128 stands for zero in the data rows.
Some points:
220 136 116 140 155 112 162 118 152 67 94 92 128 94 120 111 111 111 149 147 149 117 158 80 123 116 165 143 94 156 98 110 208 102 166 121 80 102 119 156 147 87 184 116 120 112 95 98
97 166 130 155 184 76 110 104 137 162 141 141 102 124 202 159 110 150 108 155 137 94 128 114 111 163 78 159 134 108 97 114 90 73 115 128 92 149 142 150 68 106 185 145 158 151 149 78
63 115 155 137 164 125 160 145 119 133 73 184 120 136 141 125 120 142 133 120 95 137 187 121 120 32 123 136 155 129 129 116 131 148 101 182 178 103 119 127 187 153 94 141 129 119 109 139
86 120 143 236 81 142 163 93 143 118 137 146 162 147 137 131 145 132 118 96 135 162 123 207 124 79 177 148 163 79 179 132 100 93 149 86 86 133 126 116 164 112 85 97 103 102 65 155
111 160 137 58 168 107 106 132 111 97 135 154 154 139 170 112 147 63 178 103 118 73 97 81 109 127 157 185 153 195 83 145 144 106 160 150 112 133 210 127 107 45 106 103 91 121 120 138
154 115 161 139 114 143 98 110 102 70 181 134 76 106 139 191 145 118 121 143 98 146 59 107 125 134 160 147 101 115 147 112 118 89 160 96 158 138 193 96 118 190 121 92 195 95 131 123
190 93 85 147 56 178 91 140 133 122 129 158 101 128 154 147 179 89 134 151 97 205 137 137 113 140 137 98 106 117 114 126 69 134 131 213 148 151 100 61 64 98 189 131 127 128 196 76
100 85 199 120 61 186 128 114 123 123 143 80 158 143 105 176 98 130 159 108 130 65 143 109 156 160 136 128 150 140 137 108 128 210 95 108 188 153 99 167 92 118 73 116 110 136 164 167
126 106 136 59 97 212 104 95 196 130 102 90 96 131 151 90 172 141 108 111 139 152 208 116 120 141 148 82 142 157 113 159 125 82 183 70 65 130 66 106 105 119 152 167 157 124 135 136
101 193 133 178 175 33 98 137 113 63 151 76 125 147 160 136 133 150 109 133 79 160 163 138 130 135 175 70 142 134 116 123 102 99 170 113 158 148 79 128 109 134 94 163 106 109 167 152
98 107 146 109 112 130 163 122 106 132 105 211 125 138 146 107 141 134 81 126 144 181 107 115 135 151 99 72 147 149 116 118 132 107 141 155 133 131 152 132 135 201 74 129 71 147 177 151
224 117 90 167 126 104 107 149 144 181 105 135 104 101 183 126 101 126 146 86 149 89 108 177 124 116 83 159 52 91 160 133 131 65 182 151 122 119 199 153 121 50 100 112 130 159 118 132
172 137 93 102 158 114 125 126 209 75 43 119 111 118 136 63 100 145 144 161 148 62 110 157 117 157 174 150 131 110 161 155 112 181 94 98 70 140 104 164 91 156 117 142 143 100 134 146
117 134 147 73 134 112 198 142 133 129 143 126 126 140 147 95 118 131 142 64 131 190 123 110 144 53 103 158 145 101 83 140 103 78 121 152 125 145 96 135 167 170 121 125 129 147 180 116
103 131 156 128 118 123 160 123 86 121 89 143 163 131 122 118 152 154 109 95 186 135 100 125 118 50 112 108 127 122 94 120 122 165 153 144 132 128 80 80 200 137 115 155 169 139 157 135
172 144 111 145 185 92 140 110 134 139 202 111 167 123 134 191 138 152 102 126 95 108 191 160 100 123 95 64 110 100 142 137 145 141 151 131 116 120 32 106 168 180 59 148 81 142 89 163
94 129 153 101 117 148 198 98 141 178 108 42 139 143 131 103 133 140 139 135 110 127 65 149 112 89 105 111 157 110 161 130 179 144 120 72 129 118 254 131 118 156 174 103 122 153 71 108
123 82 115 114 69 164 124 125 56 113 156 107 109 135 188 162 93 133 139 132 137 112 169 125 127 149 149 109 124 167 156 112 84 76 174 76 188 141 90 163 141 163 173 155 137 115 114 92
163 145 148 173 129 130 82 128 99 181 105 126 161 128 172 52 84 87 115 189 127 83 152 159 114 147 83 151 96 116 175 131 126 73 164 150 128 122 94 162 50 122 75 151 115 153 135 163
129 131 123 130 123 112 104 124 131 170 130 108 79 129 30 118 144 93 145 168 160 125 158 115 124 132 105 104 148 122 130 143 149 227 87 137 96 144 116 142 135 68 140 168 132 160 83 124
81 120 116 202 145 157 113 118 130 194 89 73 89 144 120 120 121 123 109 120 133 136 61 134 151 142 59 204 171 153 101 131 112 140 136 74 160 120 175 137 181 154 162 92 141 175 141 112
155 128 81 96 123 169 118 130 75 123 197 113 170 107 118 208 133 141 126 131 98 155 108 103 152 142 135 168 150 137 136 94 172 154 74 61 194 85 112 139 62 109 95 148 148 136 113 152
214 169 102 132 183 93 102 97 175 137 95 114 175 108 95 128 121 101 135 142 169 125 141 113 140 134 145 67 72 149 140 151 129 151 79 66 130 125 97 144 135 131 132 146 111 123 123 133
110 154 120 92 130 129 147 154 110 100 85 148 183 119 64 123 131 129 119 105 129 147 130 124 127 157 111 136 150 115 145 106 48 131 115 204 113 124 181 122 215 181 89 130 115 148 149 141
100 65 122 146 67 212 87 136 154 102 197 111 167 132 115 169 69 154 109 165 126 54 87 133 109 129 168 134 142 112 113 141 108 114 121 149 98 133 174 191 140 126 114 117 113 96 212 131
177 134 119 143 137 125 183 132 164 173 142 148 112 121 56 105 95 102 142 84 114 105 148 122 98 132 146 105 104 152 75 140 130 228 80 107 78 114 143 151 145 117 135 149 161 107 123 125
78 99 132 242 107 163 136 140 110 64 113 122 115 122 144 102 166 95 160 112 129 161 147 212 135 144 141 87 141 53 174 122 181 97 104 111 131 110 95 79 168 102 148 154 131 106 124 99
116 130 128 32 111 130 160 142 172 128 138 156 127 139 187 156 101 55 159 153 114 100 91 80 145 141 131 132 137 146 97 140 171 62 168 153 122 106 132 148 206 0 112 135 129 124 57 158
100 131 126 122 153 115 189 151 121 167 132 138 138 116 119 115 158 120 131 122 124 177 114 129 129 76 110 118 122 149 196 116 78 129 109 164 106 165 107 95 162 79 98 82 132 124 255 146
100 126 60 121 100 121 159 155 107 162 107 139 163 138 153 98 163 156 103 122 156 119 150 82 149 106 118 141 123 145 93 119 155 80 125 156 157 136 134 90 156 238 70 118 127 129 137 170
155 109 127 98 120 131 116 94 41 82 141 108 131 140 95 117 144 130 131 156 114 152 136 139 140 157 156 173 92 110 89 112 115 174 108 88 240 151 177 111 163 105 136 98 140 104 151 136
163 125 156 101 137 132 142 158 83 170 101 166 132 95 125 72 164 209 103 113 129 167 81 115 145 117 133 140 120 128 103 104 99 102 125 182 195 139 121 88 168 158 126 131 77 116 99 127
116 146 120 140 113 94 141 124 124 128 160 135 59 148 86 127 117 151 65 92 126 95 104 150 117 88 128 170 120 117 187 134 164 202 84 132 127 106 147 125 186 182 223 113 148 128 104 57
149 133 105 123 113 151 92 147 163 88 133 151 137 122 101 113 118 139 130 130 113 139 132 123 127 136 128 100 101 164 110 145 173 196 84 166 77 126 104 162 108 116 151 99 170 132 23 123
93 158 128 151 161 80 82 135 137 166 131 179 126 134 124 110 91 140 144 117 139 52 144 98 136 170 86 78 166 117 165 127 113 95 178 131 171 136 121 159 46 124 190 112 147 159 154 111
91 160 154 96 178 72 68 137 96 211 125 135 95 129 127 147 107 126 143 167 113 86 123 183 148 189 120 123 137 114 90 117 153 84 131 148 118 117 102 145 60 152 165 108 157 137 112 92
141 101 144 123 88 137 105 131 211 134 133 152 125 119 79 157 158 156 144 156 89 174 150 109 110 140 107 160 100 141 125 166 130 176 110 79 4 135 127 86 93 150 147 141 97 142 134 133
129 128 123 124 138 147 154 136 58 53 185 125 104 123 91 199 119 124 126 126 128 100 130 146 191 104 162 131 121 134 129 118 104 135 127 135 197 127 149 138 59 113 154 136 92 90 124 130
79 130 149 96 163 92 78 140 195 107 114 96 136 151 123 115 153 121 133 130 186 224 127 99 95 194 146 141 145 137 133 146 161 147 118 151 72 84 126 81 52 92 113 122 129 102 65 126
There is one direction along which these points spread out most. Take the direction at right angles to it along which they spread out most. Go by this last direction. How far along it is each point below, from 0 to 99? The average is 50, and the first point in the table lies past the average. One standard deviation of the points above along it is 16.
116 146 120 140 113 94 141 124 124 128 160 135 59 148 86 127 117 151 65 92 126 95 104 150 117 88 128 170 120 117 187 134 164 202 84 132 127 106 147 125 186 182 223 113 148 128 104 57 68
111 160 137 58 168 107 106 132 111 97 135 154 154 139 170 112 147 63 178 103 118 73 97 81 109 127 157 185 153 195 83 145 144 106 160 150 112 133 210 127 107 45 106 103 91 121 120 138 34
116 130 128 32 111 130 160 142 172 128 138 156 127 139 187 156 101 55 159 153 114 100 91 80 145 141 131 132 137 146 97 140 171 62 168 153 122 106 132 148 206 0 112 135 129 124 57 158 40
97 166 130 155 184 76 110 104 137 162 141 141 102 124 202 159 110 150 108 155 137 94 128 114 111 163 78 159 134 108 97 114 90 73 115 128 92 149 142 150 68 106 185 145 158 151 149 78 25
86 120 143 236 81 142 163 93 143 118 137 146 162 147 137 131 145 132 118 96 135 162 123 207 124 79 177 148 163 79 179 132 100 93 149 86 86 133 126 116 164 112 85 97 103 102 65 155 60
100 126 60 121 100 121 159 155 107 162 107 139 163 138 153 98 163 156 103 122 156 119 150 82 149 106 118 141 123 145 93 119 155 80 125 156 157 136 134 90 156 238 70 118 127 129 137 170 54
81 120 116 202 145 157 113 118 130 194 89 73 89 144 120 120 121 123 109 120 133 136 61 134 151 142 59 204 171 153 101 131 112 140 136 74 160 120 175 137 181 154 162 92 141 175 141 112 47
224 117 90 167 126 104 107 149 144 181 105 135 104 101 183 126 101 126 146 86 149 89 108 177 124 116 83 159 52 91 160 133 131 65 182 151 122 119 199 153 121 50 100 112 130 159 118 132 30
117 134 147 73 134 112 198 142 133 129 143 126 126 140 147 95 118 131 142 64 131 190 123 110 144 53 103 158 145 101 83 140 103 78 121 152 125 145 96 135 167 170 121 125 129 147 180 116 59
100 85 199 120 61 186 128 114 123 123 143 80 158 143 105 176 98 130 159 108 130 65 143 109 156 160 136 128 150 140 137 108 128 210 95 108 188 153 99 167 92 118 73 116 110 136 164 167 44
